In the data rows, 128 means zero.
Here are some points:
[154 112  77 127 189 129 151 196 138 101  94 167 111 109  78  94  72 111]
[132 110 129 140 193  97 116 137 111 147 114 142 111 157 119  85 127 150]
[122  99 132 154 179  94 131 105 105 125  87 151 105 136 158 100 159 187]
[112  88 142 174 155 107 107 121 116 116  94 134 137 136 146 110 149 173]
[120  88 164 180 174  94 126 129 112 113  85  97 141 145 164 124 154 200]
[124  62 136 130 163  85 131 129 119 144 119  80 141 123 175 121 136 181]
[115  72 149  82 183 127 112 164 144 126 141  97 147  95 174 130 136 155]
[185  69 104 128 195 134 109 148 119 141 155 116 121 101 134 136 122 101]
[206  99  96  82 173 137 121 141 129 125 145 167  92  49 114 121 115  97]
[194 110  75 117 153 123 138 154  97  90 153 137 131 112 144 143 127  88]
[225 127 136 133 148 126 149 148 119  99 204  92 135 118 159 186 114 105]
[176 139 127 154 136  90 118 180 105 105 242 128 121 131 148 160 192 107]
[159 114 173 193 138  94  95 141 103 137 171  88 134 118 171 150 208 107]
[127  99 189 179 157  88 109 114 105 143 166 103 129 138 150 145 218 101]
[161 116 157 174 148  90 132  80 119 159 188 137 107 139 141 108 169  75]
[163 157 151 200 155  75 152  88 149 101 192 132 114 142 124 121 153 101]
[181 157 173 214 145  59 163  83 101  72 247 166 131 124  90 138 130 107]
[149 162 175 198 147  85 174  88 114 115 245 132 126 101  97 145 122 118]
[132 180 172 155 165  75 155 101 144 134 240 105 141  97 138 122  96 123]
[136 145 150 133 176  99 155 134 109 144 207 101 135  99 131 126 100 121]
[133 171 160 128 147 105 107 153 111 146 163  69 101  88 142 117 124 115]
[127 164 159 108 137 135 118 138 144 161 122  88 103  73 139 110 119 136]
[135 156 129 140 113 139  99 132 149 166 129  75  90  88 129 114 124 125]
[150 110 129 148  79 127  88 110 156 128 135 129 116  73  92 117 115 121]
[124  92 157 179  61 107  66  97 170 125 133 109 134 112 112 130 142 183]
[146  83 112 199 104 127  63 127 167 143 154 118 118 111 142 142 143 228]
[112  88 130 133 120 129 121 126 126 180 146 138 107 105 132 143 160 165]
[112  78 114 131 116 138 114 176 124 154 147 121 105 136 154 127 158 141]
[119  80 119 122 113 124 145 157 119 152 127 132  95 119 150 112 184 165]
[125 110 102 117 149 137 141 173 112 123 145 155  80 123 163 121 189 170]
[ 98 116  98 110 147 110 131 213 111  95 168 168 116 112 144 170 209 162]
[106 126 132  96 167 101 119 189 128 118 153 138 124  97 127 114 235 150]
[ 92 134 181 106 145 123 134 123  85 131 126 129 141 145 121 119 221 136]
[ 87 141 180 100 149 138 128 144 142 126 110 103 167 170 158 153 193  99]
[108 170 136  98 113 166 171 194 157 134  98 112 156 199 186 122 127 107]
[130 179 139 112 108 149 141 127 155  95 132 116 118 134 158 117 119 133]
[170 157  90 100 137 118 126  88 148  69 106 134 137 101 149 124 149 152]
[158 119  77  87 151 118 184  92 147  83 126 119 137 112 164  96 119 161]
[132 116  96 112 158 118 135 121 131 113 110 118 151  88 175 136 136 159]
[125  94 100 113 155 116 138 121 116 147  80 101 144 105 192 106 119 143]
[110 105 119 152 166 127 138 112  95 161  80  88 137 118 164 104  96 166]
[110 110 153 171 131 135 107 110 107 165 102  97 118 126 161 108 104 162]
[151  97 126 167 125 131  92 126 121 180  98 107  95 132 141 135 108 131]
[153  72 114 155 133 112 116 112 135 161 108 119  95 135 123 100  98 103]
[163  75 129 148 185 131 124 112 188 147 108 142 105 146  94 121 100  99]
[138  80 121 143 173 124 145 118 212 137  82 207 107 203  69 124 104  93]
[160  69  80 144 153 123 134 194 118 113 112 255 103 127  75 130  59  73]
[197  90  87 122 169 142 167 178 135 133  96 210 107 144  62 127  69  75]
[133 107 141  71 134 112 152 116  80 113 112 177 124 121  90 100 129 126]
[130 107 142 147 145 129 132  90 141 146  82 123 156 126 154  85 110 115]
[125 131 150 167 113 132 143  97 128 167  92 137 126 126 134  75 122  99]
[120 144 159 170 104 138 135  92 118 125 108 109 163 135 142 106 108 115]
[135 131 153 170 109 119 119  94 138 141 112 126 155 135 121  94 108 131]
[108 137 162 198 111 110 134  90 126 116 106 105 165 150 134  90 112 107]
[108 135 178 165 116 127 131  94 157 134 145 109 165 149 129 104 104 121]
[108 118 186 180 118 138 143  99 161 113 126  97 156 172 112 116 151 150]
[ 82 114 184 154 128 135 138 105 156 121 135 101 140 215 137 121 124 139]
[ 80 119 151 133 149 141 116 134 135 126 102  92 137 224 179 155 136 161]
[ 77  94 143 146 144 145 135 144 158 120 126 116 158 201 156 129 117 155]
[ 72  83 132 125 153 141 134 163 156 115 143 112 144 186 149 129 125 140]
[ 80 103 117 144 140 159 131 161 128 131 143 112 156 155 171 143 166 146]
[ 94 101 122 139 160 142 138 173 132 123 143 132 105 116 171 117 125 147]
[ 65 119 119  94 137 152 149 175 112 111 158 121 111 134 171 110 135 131]
[102 135 102  94 125 169 151 186 103 118 149 112  99 116 163  94 117 152]
[119 114 115 100 100 135 148 167 103 115 142 126  72 131 142  92 114 166]
[119 109 127 130 125  97 143 153 121  93 142 107  80 101 134 100 132 156]
[136 164  96 134 113 101 119 139 111  86 196 147 111 119 101  87 130 152]
[159 145 122 120 108  94 126 138 112  99 195 111 116 101 110 112 154 195]
[167 126 106 124 115  88 144 118 109  95 206 128 112  84  99 119 108 162]
[172 126 135 128  91  83 143 148 138  97 177 119 134 116 124 126 121 128]
Then 10 other points, each followed by its number:
[159 119 106 136 118  99 141 152 129 121 168 119 128 127 119 127  85 130] 0
[171 114 104 134 148 110 135 166 152 109 172 128 116 111 110 119  92 136] 1
[136 101  96 128 131  88 123 174 147  75 138 129 112 114 116 130  92 137] 2
[146 121  85 113 144 109 123 161 114 111 146 161 103 131 119 127  98 143] 3
[150 126 102 102 138 107 157 150 137  97 147 138 131 124 126 116 127 120] 4
[136 118 108 108 144 119 144 153 116 125 110 140 126 114 121 117 112 155] 5
[115 107 100 122 160 124 153 144 116 137  85 129 131 119 159  94 130 165] 6
[122 109 119 122 161 112 153 105 121 152 100 128 161 103 153  87 115 157] 7
[108 107 119 147 134 116 143 110 128 152  75 109 174 131 175  90 115 125] 8
[124 112 122 112 123 123 153 107 145 131  87 103 169 107 163  87 119 133] 9
Which two of these numbered points are nearest to each point below, looking only along the 4 directions in which the first points spread most? Their numbers follow each, nearest first.
[119  69 129 106 152 105 167  92  59 175  92 132 180  88  85  87 140 147] > 7 9
[ 94 118 127 154  98 169 132  83  99 200  65 132 129 164 148 102 145 139] > 8 9
[ 77  75 157 134 102 168 167  92 162 195 110 135 160 131 129 117 162 125] > 8 9
[108 129 154 179 129 141 138 135 164 128  90 105 161 168 157 106 119 113] > 8 9
[169  80 119  98 137 126 123 179 131 150 122 103 141 119 141 130 110 107] > 5 2
[161 123  59 112 122 141 141 255 123 151 138 184 121 136 107 139  85  86] > 3 4
[132 109 130  89  77 107 126 109  75 154 104 114 129  88 103 122 117 146] > 7 9
[119 159 130 125  84  78 126 145 109 113 124 119 119 112  94 126 117 125] > 0 1
[154 124 110 113  91 131 124 149 109 129 114 167 123 101  90 135 110 147] > 2 5
[163 157  77 104 170 103  88 135 152 123 138 123  90 107 137 102 138 116] > 2 1
[ 96 208 119 100  84 127 169 144 187  97 169 138 103 160 197  98 124  93] > 4 0
[ 87 101 227 175 140 154  80  75 160 173 124 181 186 224 107 158 153 115] > 8 9
[161 119 146 140 131 103 119  92 147 103 154 134 126 149 144 124 115 130] > 0 1
[112 135 162 176 122 150 157 142 168 147 100  85 152 166 184 108  94 109] > 8 9
[231 166  55 104 134 107 109  99 166  69 210 152  90 163 137 136 135 151] > 1 0
[110 148 115 134 140 131 138 139 119 123 100  90 212 109 153 136 135 150] > 9 7
[169 121 141 167 133 103 119  97 151 111 142 147 118 164 127 114 114 111] > 0 1
[ 94  78 126 106 113 116 201  78 112 189  96 149 178 103 121 114 146 121] > 9 7
[136 129 127 128 118 121 121 121 140 136 112 103 103 103 174 108  96 140] > 7 9
[178 134 129 151 113 129 118  88 162 115 153 123 109 171 131 117 121 113] > 0 1
[106 109 224 156 133 145  86 101 157 168 141 163 176 238  99 130 143 120] > 8 9
[153  80  82 131 232 210  92 129 151  59 158 249  66  81  88 194 122  86] > 3 1
[165 152  62 155  87 162  83 141 147  69 136 155  59 116  94 226 115  75] > 1 3
[150 107 122 113 122 116 131 200 137 178 110 124 153  95 139 104 104 103] > 5 2
[120 211  51 100  93  78  66 103  72  75 197 253  72 101  97 139 180 141] > 1 4
[ 65 127 127 113  96 213 165 119 148 155  75 134 165 134 152 139  98  91] > 8 9
[208 134  94 108 162 126 112 124 160  97 175 134 109 131 131 129 132 155] > 1 0
[151 169 130 131 152 129 138 114 131 118 145 118 167 119 138 138  94  70] > 0 4
[115 134 138 125 108 212 123 124 126 151  65 121 182 165 110 138 140  88] > 8 9
[122  97 108 131 111 154 101 137 151 136 127 114 126 119 132 100  92 137] > 7 9
[117 121 141 137 133 144 143 152 157 125 106  97 126 131 161 127  82 139] > 9 7
[ 96 150  96  82 143 126 141 156 112  95 190  92 116 146 141 191 154 160] > 4 2
[241 179  75 131 118  97 123  94 121  56 212 166 114 131 171 160 162 174] > 1 0
[108  90 218 165 108 146 118  97 158 173 119 134 152 157 126 106 169 130] > 8 9
[130  80 138 143 109 127  86 110 166 152 119 107 177 160 124 100 115 155] > 8 9
[147 126 102 128 148 118 121 149 134  97 133  97 107 103 137 129 139 121] > 2 5
[114 163  75  87 118  94  83 116 103  93 117 138  80 107 107 171 133 156] > 2 5
[117 158  82 216  77  78  72  72 131 105 117 176 111 109  85 148 140 134] > 0 1
[106 112 136 144 137 227 112 116 119 133  65 151 169 157 126 136 117  66] > 8 9
[117 121 104 137 148  99 103 138 101 155  96  63 103 124 153  96 102  99] > 7 9
[114 132 217 180 123 114 128  85 118 140 151 142 126 230 149 129 192 156] > 8 9
[164 142 100 112  96  75  83 110 118 164  82 124 124 118 126  92 102  83] > 7 9
[119 162  65  74 147 121 140 103 168 111  85 111 118 166 142 127 143 182] > 6 9
[125  97  92 122 187 118 126 145 132 137  90  97 101 119 190  75 112 128] > 6 7
[150 162 127 112 123 183  90 126  92 186 102  75  72  93 124 108  80  83] > 7 9
[130 110 121 127 128  85 101 150  99 171 119 161 138  57 101 122  94  70] > 1 0
[140 101 121 115 162 105 137 150 142 156 100 121 156 141 174 136 125 141] > 6 9
[130  94 145 137 141 146 109 134 142 140 102 103 123 138 158  90 104 128] > 9 8
[ 98  80  98  98 188 203  78  90  69  93 122 114  92  76  80 168 130 133] > 5 2
[176 126 110 146 116 112 167  59 147 101 159 142 163 107 127 117 121 155] > 0 1
[108 112 130 174  87 112  83  99 149 138 121  97 123 142 110 114 138 177] > 9 8
[145 134 115 104 155 101 149 146 126 151  98 126 145 129 145 146 114 128] > 5 2
[160 107 121 117 113 148 118 137 181 103  96 107 118 103 112 187 112 126] > 5 7
[159 167 117 139 149 146  92  99 147 118 136 140  99 152 121 100  94 130] > 0 1
[124 153 164  98 122  83 160  90 118 146 155 157 101 107 126 114 180 128] > 0 4
[147 142  98 100 128 110  86 171  85 107 139 105  72 126 112 110 102  75] > 2 3
[124 112 184 211  93 150 137 135 163 120 119  92 129 160 121 108 136 156] > 8 9
[117 119 117 147 113 138 157 184 141 147  90  90 123 126 146 132 108 151] > 6 9
[100 150 112  85  96 123 232  85  75 151 147 112 181 109  88  94  80 195] > 7 9
[117 121 126 130 126 119 121 131 148  97 112  83 123 103 123  96 102 128] > 7 9
[171 164 112  80 155  72 147 127 137 123 141 128 137  99 137 145 102 137] > 1 0
[154  97 135 110 118 118 131 139  80 107 119 147 148  73 101  80 149 154] > 2 5
[215 207  72 125 116  75 107 103 167  75 195 141  99 144 124 160 100 125] > 1 0
[136 145 124 110 113 129 129 173 131 168 135 119  97 136 152  83 124 109] > 5 2
[150 189 142 125  98 112 155 124 116 143 195 114  92 111 126 126 133  75] > 0 1
[166 126  82 133 106 137  88 149 111 109  92 147 119  97  90 119  59  83] > 2 1
[ 87 135 207 156 108 132  92  83 118 161 122 197 200 166  99 154 154 125] > 8 9
[169 137 165 170 140 148  88 138 157 120 141 123  88 179 129  92 102  91] > 0 7
[140 141 110 150 100  99 118 141 161 144 151 153  83 144 114 143 106  88] > 0 1
[ 90 110 115 164 144 198  78 119 131  72 100 140  59  99 138 178 173 152] > 6 7
[108 110 126 110 111  90 131 157  99 128 127 138 151  79  97 102 130 128] > 2 5
[164 146 133  80 108 126 156 159 123  95 119 112 138 114 119 119 108 120] > 2 4
[115 137  75 125  98 135 123 153 131 137 104 165  92  97 103 129 100 147] > 5 2
[ 94 163 108  96 141 162 153 183 107 103 179 101 116 142 124 178 157 134] > 4 2
[110  75 124 119 218 188 123 185 123  56 170 167 165 121 157 233 132 139] > 4 3
[122 109 112 113  71  90 152 110 107 162 112 134 126 116  85 117 125 130] > 7 0
[151  78 114 104 177 145 156 230 121 161 133 148 123 111 123 110  80  66] > 3 2
[ 92 126 153 195 109 167 116 127 132 136  90 114 105 136 118  92  82  99] > 8 9
